Families of rows that turns and mirrors carry onto each other, the same ones carrying the whole set onto itself: the rest of each named row's family, in list order:
4 families of 8 rows:
Rufor: [ 21.4   7.7 -10.3  11.8  -0.7   5.6   2.0  15.3   3.7 -11.8  12.5   2.9
   6.4 -22.3  -3.5 -18.4 -20.9  -2.5  -9.4   2.6   8.8  13.7   6.3  -9.9
   3.3  -1.5   6.6 -12.2  -5.8   2.8 -16.7  13.4  -9.2  10.6   5.0  -2.3
 -14.0  19.9   3.4]
nud: [ 13.2   8.4   6.9   3.1 -12.5   7.4  -0.4   5.2 -11.5  -8.0   4.3   4.8
 -26.3  -4.7   0.5 -14.6  -7.3 -11.3  -5.6 -12.2   0.7 -11.0 -11.8  -6.0
   0.7  -9.5   0.3  -5.7  17.3  -3.5  -2.8   4.1 -14.7   0.7   7.8  18.3
  -2.3  15.8   2.6]
Paf: [ 15.4  -1.6 -11.8  29.5  -3.4  -1.1   6.6  25.4  18.6  -0.6   8.7  -1.2
   3.1  -0.6  -8.4 -14.2 -14.1   0.0   4.3  -1.7  11.7  -2.9 -11.9  -1.6
  -8.5  12.0 -17.0   6.3  30.3  -2.8  -7.4  11.9  -9.9   4.6  10.1   3.2
 -25.7  18.9  -0.5]
pidi: [ 12.2   0.8  -7.2  33.6  -0.5  -0.6   1.0  17.8  18.8  -7.0  13.2   2.2
   1.2   1.2  -9.4 -20.1 -12.7  -7.1  11.0  -5.3  18.1  -1.2 -10.0  -4.0
  -7.3  12.4 -16.3   6.8  31.0  -1.9  -6.0   6.1  -7.6   5.9   6.2   0.4
 -19.0  19.2   0.5]
Musap: [ -7.6   2.5  -9.4  10.0  -6.8 -24.3  -7.7   0.3   7.4  -0.8  -3.4  -6.5
 -16.7  13.6  -8.8  -5.4   1.8   2.1   9.7 -14.3   9.3  -1.1 -16.3  13.3
   5.5   8.7 -19.6  15.8  20.6 -10.4   7.1  -6.4  -4.4  -2.8  -5.1  17.9
  -3.2  12.1  -6.0]
Pigar: [  7.1  -7.3  -3.2   1.6   4.6  -9.6  -3.8   5.6   3.2   1.5  10.7   3.6
 -12.9  -7.7  11.1 -30.8 -14.5  14.3   2.3 -12.8   8.4  14.5 -10.3   9.3
  -0.2   1.9 -22.3  -8.0   8.4   6.5   8.7  15.2  -2.2  18.0 -11.4   4.6
  -6.9  15.4   1.4]
bil: [ 19.0   8.1  -9.4  15.4   2.3   4.7   1.1  10.4   8.2 -14.3  14.0  -0.5
   6.1 -19.4  -1.2 -17.7 -21.2   6.3  -7.5   4.2  17.7  13.3   2.6  -4.4
   3.3  -2.2  11.7 -14.9  -4.7   6.9 -14.7   9.7 -13.9  11.1   8.9  -6.4
 -11.8  13.0   0.2]
rom: [  7.5  15.3 -25.4  16.7 -14.8 -11.1  -2.9   8.6   5.3 -13.0  -2.9  -2.5
   2.2  -1.8 -23.8   1.5   0.5 -11.9  -2.5   1.6  14.7  -5.9   4.4  -6.4
   6.3   1.8  11.4  14.8   0.3 -13.7 -17.2  -7.5 -11.2  -9.4   9.9  12.7
 -12.1  12.0  -5.3]
did: [ -0.5   7.1  -9.2  -9.1  -1.9 -22.7  -9.7  -1.9  -8.2  -4.4   6.7  -7.1
 -10.1  -9.0  -6.5  -8.9  -6.6   2.0  -8.6 -10.8   4.7  12.2   3.1   6.1
  18.3  -7.0  13.1  -2.3 -16.9  -1.5  -2.0  -2.0  -3.7   5.4 -10.4  12.4
   7.7   8.0  -2.9]
sotep: [  1.3   2.3 -26.8  18.0   4.6 -26.7  -7.8  11.5  18.2  -2.9   8.1  -8.1
  16.3  -3.5 -15.1 -10.2 -12.0  12.2   3.8  -1.1  15.6  22.8   3.7  10.9
   5.0  15.4 -10.3   8.0  -5.9  -5.1  -7.6   4.9   0.5   7.9  -7.1  -2.7
 -12.0  13.7  -3.1]
dufa: [ -8.1  -0.2 -12.1   6.5 -10.6 -27.6  -5.3   1.2   2.6   3.1  -4.4  -3.8
 -14.3  10.6 -11.5  -5.8   0.0  -2.7   6.1 -11.4   1.5  -3.8 -14.7  13.2
  -0.9  12.1 -19.3  12.6  21.3 -11.0   7.4  -3.1  -2.4  -3.0  -1.8  17.4
  -3.5  14.2   0.4]
Fetu: [ -3.5  10.8  -7.1  -7.7  -5.7 -18.3 -15.4  -8.3  -9.3  -9.3   1.6  -2.2
 -10.1  -9.3  -5.4  -9.4  -5.4   1.3  -3.7 -10.3   4.5  16.0   1.6   5.7
  16.3  -2.4   7.8  -3.9 -17.7  -2.0  -3.3  -2.8  -1.4   3.2  -9.4  13.3
   7.3  14.4  -2.5]
leguv: [ -4.5  -0.5 -15.8   5.3  -7.6 -25.8  -7.4   4.5   1.4   2.7  -1.5  -2.6
 -18.4  14.1  -9.9  -7.3   3.2  -4.6   3.1 -16.2  -1.9   0.6 -11.8   9.1
   3.5   5.0 -21.8  19.4  20.2 -12.6   4.6  -1.2   0.1  -3.3  -4.0  19.5
  -4.7  18.6  -0.3]
kevud: [ 11.1  15.8 -23.7  19.1  -8.0 -10.6  -7.2  11.1   1.1 -13.5   0.5  -5.6
  -0.6  -3.1 -21.3   3.1   4.5 -11.7  -4.3   2.2  15.4  -5.1  -0.8 -10.0
   8.1   4.0  12.8  12.4   2.3  -9.4 -14.1  -2.9  -8.7  -9.3   8.4  11.5
  -9.6   8.6   0.4]
vugik: [  2.6   2.8 -22.7  16.5   6.0 -27.8  -7.8   9.5  22.5  -4.5  16.2  -2.5
  12.8   1.9 -10.1  -9.9 -12.3  14.1   7.8  -1.7  16.0  15.3   1.3  10.6
  11.4  11.1  -7.6  12.8  -2.7  -9.6  -6.3   2.8   4.0   4.6 -12.0  -6.5
 -11.5  21.2  -0.8]
migas: [  8.1  15.9 -20.3  19.2 -11.1 -14.2  -6.4   7.6   0.0 -12.3   1.8  -0.1
   3.5   3.1 -21.7   6.8  -1.8 -12.6  -3.1   1.2   7.1  -7.0   1.3  -7.0
   9.3   8.4  12.2  15.6   4.4  -8.4 -17.8  -2.2 -10.1  -9.5   8.5   9.2
 -15.3  10.2   6.5]
zavi: [ 11.9   1.4 -14.0  29.6  -1.7   2.9   1.6  17.0  19.5  -7.1   6.5   3.5
  -0.8   3.8  -4.2 -17.6 -11.4   0.6   4.1  -1.4  11.2  -1.7 -13.3  -3.3
  -9.3  10.8 -23.0   6.9  30.0  -5.3  -8.8   6.8  -9.7   2.9  13.8   0.7
 -23.7  22.7   1.3]
zuti: [  2.2  -5.5   4.1   4.3   2.6  -8.7  -0.5   3.7   7.7   0.4  10.7   2.1
  -9.2  -6.2   8.9 -28.3 -23.1  14.4   5.0 -13.2   2.1  17.5  -7.8  13.5
  -1.5   3.0 -24.1  -9.6  12.4   3.9   3.2  10.5  -5.4  19.3  -8.7   2.3
  -6.5  24.5  -1.9]
Named: [ 19.8  11.3  -5.2  11.8  -0.1   0.6  -0.5  10.7   7.2 -12.3  16.0   2.9
   9.9 -21.8  -7.5 -21.5 -20.9  -2.6  -7.3   3.4  11.5  12.4   9.8  -6.5
   4.9   2.1   9.6 -12.1  -7.4  -0.5 -13.1   7.8 -16.7  13.6   9.6  -3.7
 -11.4  19.8   1.4]
tokip: [ -3.0  13.7 -11.3  -7.8  -6.1 -15.8 -13.4  -5.8  -5.8  -3.5   0.4  -1.0
 -12.8  -7.5  -4.9  -7.7  -7.0   9.1  -6.5  -8.0   1.7  16.6   3.2   6.9
  15.9  -4.6   7.9  -5.2 -16.2   1.2  -8.6   2.0  -3.0   3.3 -12.2  11.6
   7.0   8.4  -1.1]
tad: [ 20.3  10.8  -8.0  17.3   1.5   7.3  -1.3  14.5   5.1 -12.7  13.2   1.0
   6.2 -19.4  -1.5 -19.8 -17.9   3.6  -5.3  -1.9  16.9  13.5   5.6  -5.4
   8.5  -4.9  10.4 -11.5  -8.0   5.6 -18.0  12.9 -10.5  11.5   2.4  -2.9
 -14.9  18.6  -3.9]
lavu: [  7.3  12.2 -19.7  17.8  -8.7 -12.1  -1.8  10.4   6.2 -15.0   2.0  -9.1
   2.5  -0.4 -22.5   6.4  -4.9 -12.2  -7.9   0.9  10.8  -2.7   3.4  -6.4
   8.1   2.2  10.7  13.8   5.3 -10.9 -19.7  -8.1 -11.5 -11.3  12.9   8.9
  -8.3  13.8  -1.9]
ralon: [  7.8  11.5   1.3   8.3 -12.4  11.5   2.7   5.3 -10.7 -11.0  -2.9   1.0
 -21.4  -2.8   3.3 -18.7  -9.8  -9.2  -4.6 -10.3  -3.6 -10.0 -11.2  -6.8
   2.5  -7.1  -0.3  -6.2  20.9   0.8  -9.1   5.4 -19.4   4.6   7.9  17.5
  -5.5  10.3  -5.5]
ros: [  3.5   0.2 -22.8  15.7   8.2 -26.8 -10.3   9.6  19.5  -3.7  14.3  -4.9
  13.0  -5.5 -15.6  -5.6 -12.8   6.2   5.3  -2.3  19.7  22.6   1.4  12.5
   4.4  15.7  -8.1  11.3  -9.2  -7.7   0.7   4.2   2.9   6.6 -11.3  -0.8
 -12.8  20.0   2.2]
Neto: [ 10.5   6.2  -0.1   4.8  -9.3   5.8   1.3   5.7 -14.2  -9.5  -2.5  -0.5
 -25.9  -8.5   0.1 -15.7  -7.2 -12.7 -14.5 -13.3   1.5  -2.7  -8.8  -6.9
  -2.2  -4.5  -4.5  -7.6  16.0   4.1  -5.1   3.8 -17.3   2.5  11.9  19.9
  -2.3  10.2  -1.3]
Vizod: [  0.1   9.0 -13.1 -11.8  -7.0 -17.1  -9.0  -4.1 -10.3  -7.3  -2.3  -4.6
 -11.5  -9.3  -5.1  -5.0  -8.8   5.1 -12.0  -9.1  -1.7  13.3   2.7  10.3
  14.5  -3.2   6.1  -3.7 -18.1  -6.8  -4.3   1.1 -11.5   3.9 -10.6  13.3
   1.8  10.3  -3.8]
mefiv: [ 14.8  -2.7  -9.2  28.8  -1.0  -3.2   5.6  22.9  14.9  -7.8   8.3  -4.6
   3.4  -1.7  -8.2 -16.2 -13.1 -10.0   5.7  -3.4  15.3  -4.3 -11.7  -2.1
  -7.8  11.5 -17.6   8.1  28.4  -7.8  -2.2   5.4  -9.1   6.1  12.0   3.1
 -23.6  23.7  -1.1]
zeki: [ -7.3  -1.0 -14.8  12.0  -8.0 -17.5 -10.4   4.8   2.6  -0.1  -5.0  -5.1
 -19.5  12.7  -6.9  -2.2  -1.7   0.1   5.2 -15.4   3.9  -1.8 -19.1  12.5
   1.8   5.5 -17.7  16.1  20.3  -7.4   4.6   0.6   0.7  -1.8 -12.2  21.6
  -6.6  10.9  -0.7]
Vab: [  4.6  -2.4  -0.4   3.0   3.8  -2.8  -4.6   7.1   8.4  -1.7   9.5  -3.8
 -12.0  -9.4   8.0 -30.5 -18.7  13.2   3.6 -13.7   7.6  18.8 -10.3  12.6
   0.5   0.8 -22.1 -12.6   9.1   1.4   9.5   8.4  -6.1  18.7  -9.1   8.6
  -1.4  19.9  -6.4]
misul: [  1.4   4.0 -23.4  15.4  -0.9 -29.3  -8.5   9.1  19.0   0.3  12.4  -1.6
  12.1   1.5 -13.9 -13.3 -14.9  10.1   7.5  -1.9  14.2  19.7   1.2   8.7
  11.9  18.3  -7.8   9.7  -4.6  -2.1  -7.6   5.2   5.0   5.0  -9.1  -4.1
 -12.3  18.9  -3.8]
fuvuk: [ 12.0   5.1   4.6   7.1  -9.3   9.7   1.5   6.3 -10.8 -10.6  -0.2  -0.2
 -22.6 -11.5   1.1  -9.9  -4.5 -10.0  -9.9 -11.4   1.5  -9.3 -10.4  -2.8
  -4.4  -9.7  -1.9  -7.3  17.0  -4.3  -3.0   2.4 -17.0   3.8  10.2  21.5
  -5.3  10.7   3.2]
Vem: [  4.4  -4.9   6.8   5.8   5.9  -8.2  -5.4   9.0   2.6   0.1  10.9  -0.3
 -11.4  -8.9   9.4 -25.5 -18.7  11.7   0.4 -14.4   2.6  16.0 -12.4  11.3
   1.6   5.8 -19.5 -10.8  10.0   7.8   6.6  15.3   0.4  17.5  -8.8   2.9
  -5.7  20.5   4.1]

The rest of the family of nud: Rufor, Musap, sotep, kevud, zuti, tokip, mefiv
The rest of the family of leguv: Pigar, bil, did, vugik, zavi, lavu, Neto
The rest of the family of rom: Paf, dufa, Fetu, tad, misul, fuvuk, Vem

